(in the rows, 128 means zero)
Each path is a new rotation, seen through one point. The rows after it are directions, each followed by how far the rotation turns it, in deg/step (0 if it stays put).
Each turn is a multiple of 5 degrees from 10 to 175, or 0.
Each row of a path follows its step; steps can be skipped.
path 1
step 0: [133 130 116 126 132 122 128 120 138 127 123 133 119 146 139 123 125 122
 130 133 140 123 137 134 134 137 121 117 117 134 133 119]
step 1: [124 129 130 122 142 139 132 142 115 134 110 119 134 133 134 135 126 129
 128 134 122 139 127 122 129 129 122 130 113 123 128 129]
step 2: [139 130 141 133 126 132 122 121 137 118 119 113 126 132 137 129 129 126
 121 141 129 126 132 119 138 123 133 126 144 130 137 119]
step 3: [137 125 116 123 121 116 120 130 128 120 125 132 124 131 139 140 137 137
 141 126 128 136 126 111 129 133 118 137 125 122 129 139]
step 5: [127 121 134 126 138 134 133 129 131 130 130 134 112 125 141 124 127 129
 132 134 144 136 119 127 146 128 122 141 118 127 132 121]
step 6: [131 134 119 126 132 137 131 130 127 141 124 121 128 126 148 141 124 115
 127 124 115 120 129 123 124 124 128 137 138 128 140 129]
step 7: [139 121 136 116 125 131 112 123 126 124 133 127 129 122 119 128 126 137
 118 126 115 136 119 121 143 126 118 137 135 126 133 125]
step 8: [121 124 118 137 114 128 133 116 133 130 144 132 130 137 132 140 123 126
 142 121 133 130 123 115 131 132 124 126 134 129 129 117]
step 9: [133 121 123 130 147 123 135 125 121 138 123 137 141 115 123 125 125 122
 126 126 128 124 110 122 129 134 122 137 129 126 119 125]
step 10: [128 131 135 115 131 127 126 126 129 138 141 126 121 129 124 130 123 117
 126 135 143 118 135 131 127 123 124 136 133 136 142 108]
step 11: [125 123 115 129 126 133 119 129 128 132 124 132 132 127 116 139 115 117
 126 131 118 138 123 119 124 122 131 142 114 129 143 139]
[124 133 126 128 131 132 129 126 132 130 125 129 127 129 125 130 132 130
 127 125 127 126 125 123 122 130 127 128 127 121 131 129] => 140
[132 132 125 127 128 130 132 125 128 126 131 128 128 133 130 130 126 128
 128 127 128 124 129 128 126 126 136 122 132 130 130 123] => 175
[126 128 126 123 130 133 132 130 127 132 124 124 124 123 128 122 125 125
 131 132 131 125 128 128 128 127 127 126 126 129 128 126] => 80
[127 130 134 128 136 127 126 128 126 134 128 128 128 133 131 129 129 124
 127 127 130 129 125 133 128 124 129 128 125 128 131 129] => 80
path 2
step 0: [127 123 133 132 115 130 116 123 133 136 121 121 121 133 134 133 113 126
 134 144 134 130 120 110 131 121 120 127 128 129 122 114]
step 1: [118 131 139 120 131 127 138 124 141 145 136 131 133 135 124 131 138 127
 127 139 138 125 125 129 135 121 136 123 122 116 117 141]
step 2: [115 119 117 136 123 126 126 119 131 120 126 118 139 129 118 121 128 131
 127 124 132 139 119 142 133 131 138 149 124 127 130 133]
step 3: [144 144 120 142 124 117 125 132 127 121 129 135 126 114 125 130 120 121
 125 134 139 134 122 120 140 128 120 137 136 129 124 134]
step 4: [142 128 124 110 125 124 137 111 128 124 127 135 128 133 119 131 125 126
 124 143 134 120 150 128 128 135 131 128 125 125 127 124]
step 6: [134 123 134 126 120 116 125 130 127 138 140 136 127 125 128 124 134 123
 124 124 135 129 110 120 134 121 141 121 132 113 146 134]
step 7: [123 122 139 135 111 114 119 113 137 121 131 128 127 119 137 125 125 137
 132 130 126 130 137 136 124 146 134 132 121 119 124 130]
step 8: [129 132 130 139 135 129 114 126 140 120 127 137 118 120 110 138 131 124
 129 141 123 130 128 139 138 122 120 122 124 139 126 137]
step 9: [133 130 126 124 119 129 139 111 123 124 124 126 135 119 110 124 141 111
 124 129 132 128 125 126 118 121 137 121 133 136 133 120]
step 10: [128 123 128 131 117 133 134 134 133 128 123 133 114 125 135 139 118 120
 136 126 135 142 138 125 108 126 141 139 138 125 126 132]
step 11: [136 116 125 124 144 115 108 131 131 138 118 137 121 137 128 130 134 113
 130 127 136 127 126 131 128 132 129 124 125 116 130 134]
[121 126 133 132 132 122 125 128 127 132 130 125 129 129 128 131 129 129
 128 124 130 128 129 127 133 129 131 129 128 123 127 127] => 70
[133 128 129 135 129 132 131 129 136 127 131 130 130 132 130 130 132 127
 128 127 123 127 130 125 130 127 128 130 132 126 128 129] => 155
